50 stands for zero in the data rows.
Here is a table of points, one per row:
20/45/36/49/47/90/47/82/70/73/48/78/38/28/07/35/55/58/49/56/39/47/74/37/30/53/54/41/06/26/47/38/87/68/28/32/30/39/61/58/44/48/59/57/22/65/53/25/51/51/95/53/54/65/60/61/59/28/53/51/57/92/29
28/52/39/41/68/66/45/73/59/54/68/67/62/56/79/69/41/42/22/56/74/78/65/57/62/32/27/99/32/55/35/49/66/56/84/64/49/50/55/27/42/13/30/81/63/33/43/54/68/71/60/32/77/45/74/36/54/44/72/69/60/23/34
82/49/37/34/57/75/56/51/59/45/31/27/43/56/62/57/54/26/51/66/49/52/58/81/58/23/50/60/36/45/63/42/47/50/51/41/51/71/45/60/29/18/88/79/78/47/44/52/64/53/41/39/53/53/61/26/49/67/84/32/71/39/38
73/40/40/32/63/62/53/51/61/28/46/51/59/57/53/56/48/20/50/74/80/63/52/75/51/49/50/54/50/54/70/46/58/49/53/53/57/88/40/52/24/39/80/70/59/60/36/33/65/44/37/27/60/48/54/34/75/81/84/33/58/50/33
55/48/32/55/68/52/65/60/81/38/89/52/62/54/73/36/64/99/56/63/55/31/54/51/42/71/32/67/32/74/87/33/74/16/50/31/40/57/38/52/26/63/67/22/52/75/25/61/64/67/29/36/54/52/68/26/55/63/85/38/35/27/43
53/56/50/52/30/57/42/46/23/56/34/21/76/47/82/42/53/72/70/24/52/77/05/53/40/33/10/35/21/40/79/57/33/36/18/57/38/50/43/00/54/70/57/50/62/52/50/22/45/55/60/35/49/79/46/74/32/47/46/40/31/65/49
96/28/35/62/46/81/19/56/27/39/21/73/59/52/40/82/72/48/51/53/64/79/31/23/66/66/62/56/35/43/65/39/46/39/44/31/48/56/66/50/71/90/16/63/32/17/73/73/53/63/61/45/26/74/60/39/24/65/74/26/56/55/84
27/31/55/56/53/34/69/55/21/52/22/47/31/40/35/37/59/36/44/53/49/69/52/46/54/44/47/55/34/62/43/60/71/43/48/49/50/57/27/49/41/58/50/40/54/60/52/59/40/55/50/68/38/51/45/16/54/62/49/77/61/49/61
24/23/49/42/62/40/60/60/34/60/23/39/31/46/36/38/65/32/38/45/55/60/55/43/54/49/51/64/38/63/49/66/60/45/44/59/52/65/23/62/50/48/47/42/56/39/37/48/32/46/48/59/49/70/55/19/45/46/34/61/40/53/54
36/40/41/43/86/41/61/56/31/58/30/55/34/38/27/45/59/30/52/51/42/65/50/46/47/49/52/57/47/54/51/59/59/49/44/65/55/53/32/51/47/65/47/36/71/50/42/40/46/53/54/78/37/60/49/16/48/53/41/63/53/47/62
34/21/66/39/79/52/61/41/36/64/34/53/35/53/52/32/60/39/51/51/61/71/47/51/56/31/57/52/50/62/54/64/70/41/28/53/65/54/42/58/58/63/39/36/62/52/38/54/37/55/60/84/44/59/57/27/60/52/39/59/57/44/60
17/55/51/58/51/43/37/39/49/64/45/60/47/62/24/46/56/67/56/67/27/62/61/44/39/18/58/37/67/52/58/54/45/66/37/51/60/61/48/53/99/35/45/44/38/69/51/48/63/53/25/46/59/62/47/43/32/50/49/62/49/50/36
33/50/43/68/43/47/48/48/50/69/54/55/37/64/21/47/52/55/45/74/32/46/53/47/36/25/59/47/56/33/68/69/65/58/45/58/63/57/47/40/95/38/52/39/40/65/70/49/58/45/28/63/68/59/40/57/22/60/51/66/42/46/41
42/56/35/64/34/38/35/59/65/56/39/64/61/60/36/43/44/57/51/69/35/57/76/34/50/32/51/59/57/45/65/65/61/64/43/49/73/54/56/35/96/28/59/29/32/80/58/35/37/54/40/68/49/38/40/42/22/50/38/58/42/58/51
51/29/44/41/47/35/56/59/24/33/30/59/49/55/34/54/53/41/52/37/37/58/54/33/32/33/60/54/56/72/68/50/68/58/45/63/57/59/29/59/52/50/38/13/46/50/39/39/49/72/67/82/48/48/40/37/32/62/49/67/41/59/33
33/07/23/17/62/63/51/75/41/76/27/84/70/66/46/49/70/60/25/38/47/28/49/86/65/84/19/37/68/40/30/59/45/50/73/52/12/58/67/36/65/38/30/49/44/61/64/50/62/63/68/54/71/28/42/07/59/72/49/68/38/67/34
64/34/46/50/90/54/28/47/44/63/72/51/58/68/31/29/71/76/42/62/61/68/79/23/25/45/00/43/53/65/59/27/50/27/85/36/72/33/59/49/09/25/44/74/85/42/30/59/20/57/47/56/72/52/13/70/43/41/66/57/60/59/44
37/43/61/51/56/47/27/65/78/31/57/34/65/63/58/65/64/47/53/37/47/32/32/76/61/78/22/68/42/80/68/55/35/32/60/29/52/25/32/59/39/69/80/27/32/66/51/32/67/85/29/69/67/83/60/86/49/54/58/47/99/40/60
63/50/47/53/51/41/65/33/51/51/55/42/55/37/58/60/33/47/54/54/42/37/52/48/54/56/64/52/67/63/41/42/41/57/47/52/44/46/74/41/47/54/49/53/43/48/44/65/50/29/50/41/43/62/49/80/51/35/35/63/50/52/54
58/64/60/46/36/34/53/35/60/53/53/58/40/39/57/46/45/43/63/55/51/42/47/42/52/51/63/45/66/51/40/50/35/31/57/57/51/37/69/44/46/52/52/44/45/41/62/62/57/36/57/41/56/52/44/60/58/33/43/45/46/51/49
60/63/58/38/35/50/54/33/48/51/60/61/45/50/55/38/46/48/47/43/56/45/35/36/46/62/64/50/64/47/26/46/38/49/46/51/51/47/57/48/52/48/56/52/45/54/41/54/62/29/49/37/48/38/37/64/47/32/43/54/52/44/58
57/67/57/38/33/43/48/34/53/48/73/43/41/44/49/53/42/48/53/48/51/46/45/53/50/60/51/60/66/43/33/28/49/52/40/49/51/44/56/48/60/53/42/51/50/40/50/60/56/31/45/49/47/49/33/56/59/37/36/49/44/57/49
51/63/47/57/38/41/64/39/52/45/69/48/46/44/56/47/53/43/64/37/47/41/52/55/43/61/73/45/63/48/44/45/32/49/51/43/53/47/58/40/48/43/40/56/44/37/52/53/57/36/55/42/49/40/43/58/47/38/41/47/49/44/64
65/66/48/51/31/31/63/37/55/45/53/50/50/52/58/48/53/56/52/46/53/43/49/52/51/57/54/49/65/39/38/53/53/54/50/61/51/50/60/58/54/53/50/53/49/36/56/57/55/45/55/35/47/51/32/64/59/17/40/52/50/39/55
48/59/57/43/28/42/60/24/47/53/55/53/54/50/51/58/44/63/63/45/67/42/47/56/50/63/64/49/53/43/21/38/32/55/51/59/63/48/53/50/50/52/50/53/51/46/48/61/53/42/40/54/50/43/44/61/46/25/53/47/38/49/49
58/67/58/56/25/45/65/41/52/47/67/57/47/43/61/55/51/53/57/42/40/47/57/48/55/58/49/46/73/44/29/49/39/57/47/65/48/56/64/47/41/56/47/56/45/43/48/54/41/38/48/51/50/54/53/59/50/47/37/39/54/45/54
55/62/48/56/35/37/63/48/62/56/68/47/53/33/54/64/37/57/53/44/49/46/35/37/65/60/60/36/61/47/46/62/36/56/49/47/55/54/52/50/39/54/42/57/46/40/54/58/45/23/47/49/44/45/42/61/54/42/43/51/59/48/44
54/67/63/54/46/37/61/38/72/48/55/46/50/41/66/61/29/47/48/48/40/45/44/49/44/66/60/36/64/38/32/46/47/38/39/48/54/45/59/54/43/51/39/54/41/41/60/45/35/35/55/39/43/47/40/52/38/52/48/48/56/43/54
62/58/54/66/39/42/59/34/70/51/53/43/50/29/56/57/42/50/54/44/50/38/52/39/55/63/71/39/53/53/36/52/41/48/39/46/51/43/56/44/35/53/36/54/48/31/59/45/48/52/39/36/49/36/46/62/45/63/27/48/61/51/44
59/63/54/62/33/43/53/32/47/55/47/51/48/34/64/55/43/46/54/39/46/42/50/53/45/68/68/45/58/45/54/51/42/53/50/47/58/35/61/51/41/52/41/52/42/38/55/56/39/37/45/37/47/41/45/58/55/54/33/48/59/39/29
39/76/35/44/50/61/54/35/32/44/44/55/48/55/86/80/43/35/75/38/46/25/65/43/78/44/29/20/67/33/47/44/67/46/48/34/57/50/16/49/62/57/61/64/60/26/47/39/35/45/44/38/46/21/58/79/65/63/42/40/28/39/50
81/87/79/50/60/74/44/89/41/06/53/05/65/51/58/35/42/60/59/22/61/56/48/31/56/58/68/27/25/43/49/57/44/32/92/68/55/47/71/48/87/51/42/87/66/82/37/63/48/61/39/57/46/63/46/62/68/57/40/54/24/70/52
62/44/75/71/48/65/13/65/55/55/60/27/30/74/65/57/36/54/51/59/57/36/54/57/29/23/60/71/53/25/29/63/16/72/52/35/24/56/40/74/15/47/49/60/44/68/51/45/59/51/45/65/32/35/65/35/76/31/57/52/28/42/63
31/50/71/52/62/51/42/57/47/46/58/51/61/60/27/40/31/43/20/58/43/34/36/67/55/41/55/53/40/58/71/50/41/75/53/53/25/32/42/82/36/58/59/26/56/49/66/56/43/68/70/41/34/30/76/65/58/63/55/18/47/53/64
41/39/56/60/57/36/30/55/54/40/56/43/50/51/31/34/40/50/24/51/46/43/35/78/54/43/39/42/29/69/56/42/54/77/57/62/35/28/51/89/50/59/67/28/46/46/61/43/46/50/70/43/42/17/85/56/61/62/59/22/49/62/70
Along one direction, these points spread out more than along any other. Take the direction at right angles to it along which they spread out most. Go by this last direction. For each point below, how far along it does it lie, from 0 to 99? 50 is the average, and the first point above lies past it. One standard deviation of the points above along it is 16.
55/62/48/56/35/37/63/48/62/56/68/47/53/33/54/64/37/57/53/44/49/46/35/37/65/60/60/36/61/47/46/62/36/56/49/47/55/54/52/50/39/54/42/57/46/40/54/58/45/23/47/49/44/45/42/61/54/42/43/51/59/48/44 52
55/48/32/55/68/52/65/60/81/38/89/52/62/54/73/36/64/99/56/63/55/31/54/51/42/71/32/67/32/74/87/33/74/16/50/31/40/57/38/52/26/63/67/22/52/75/25/61/64/67/29/36/54/52/68/26/55/63/85/38/35/27/43 17
37/43/61/51/56/47/27/65/78/31/57/34/65/63/58/65/64/47/53/37/47/32/32/76/61/78/22/68/42/80/68/55/35/32/60/29/52/25/32/59/39/69/80/27/32/66/51/32/67/85/29/69/67/83/60/86/49/54/58/47/99/40/60 25
48/59/57/43/28/42/60/24/47/53/55/53/54/50/51/58/44/63/63/45/67/42/47/56/50/63/64/49/53/43/21/38/32/55/51/59/63/48/53/50/50/52/50/53/51/46/48/61/53/42/40/54/50/43/44/61/46/25/53/47/38/49/49 53
42/56/35/64/34/38/35/59/65/56/39/64/61/60/36/43/44/57/51/69/35/57/76/34/50/32/51/59/57/45/65/65/61/64/43/49/73/54/56/35/96/28/59/29/32/80/58/35/37/54/40/68/49/38/40/42/22/50/38/58/42/58/51 77
41/39/56/60/57/36/30/55/54/40/56/43/50/51/31/34/40/50/24/51/46/43/35/78/54/43/39/42/29/69/56/42/54/77/57/62/35/28/51/89/50/59/67/28/46/46/61/43/46/50/70/43/42/17/85/56/61/62/59/22/49/62/70 43
33/50/43/68/43/47/48/48/50/69/54/55/37/64/21/47/52/55/45/74/32/46/53/47/36/25/59/47/56/33/68/69/65/58/45/58/63/57/47/40/95/38/52/39/40/65/70/49/58/45/28/63/68/59/40/57/22/60/51/66/42/46/41 77
24/23/49/42/62/40/60/60/34/60/23/39/31/46/36/38/65/32/38/45/55/60/55/43/54/49/51/64/38/63/49/66/60/45/44/59/52/65/23/62/50/48/47/42/56/39/37/48/32/46/48/59/49/70/55/19/45/46/34/61/40/53/54 66
20/45/36/49/47/90/47/82/70/73/48/78/38/28/07/35/55/58/49/56/39/47/74/37/30/53/54/41/06/26/47/38/87/68/28/32/30/39/61/58/44/48/59/57/22/65/53/25/51/51/95/53/54/65/60/61/59/28/53/51/57/92/29 64
53/56/50/52/30/57/42/46/23/56/34/21/76/47/82/42/53/72/70/24/52/77/05/53/40/33/10/35/21/40/79/57/33/36/18/57/38/50/43/00/54/70/57/50/62/52/50/22/45/55/60/35/49/79/46/74/32/47/46/40/31/65/49 47
96/28/35/62/46/81/19/56/27/39/21/73/59/52/40/82/72/48/51/53/64/79/31/23/66/66/62/56/35/43/65/39/46/39/44/31/48/56/66/50/71/90/16/63/32/17/73/73/53/63/61/45/26/74/60/39/24/65/74/26/56/55/84 49
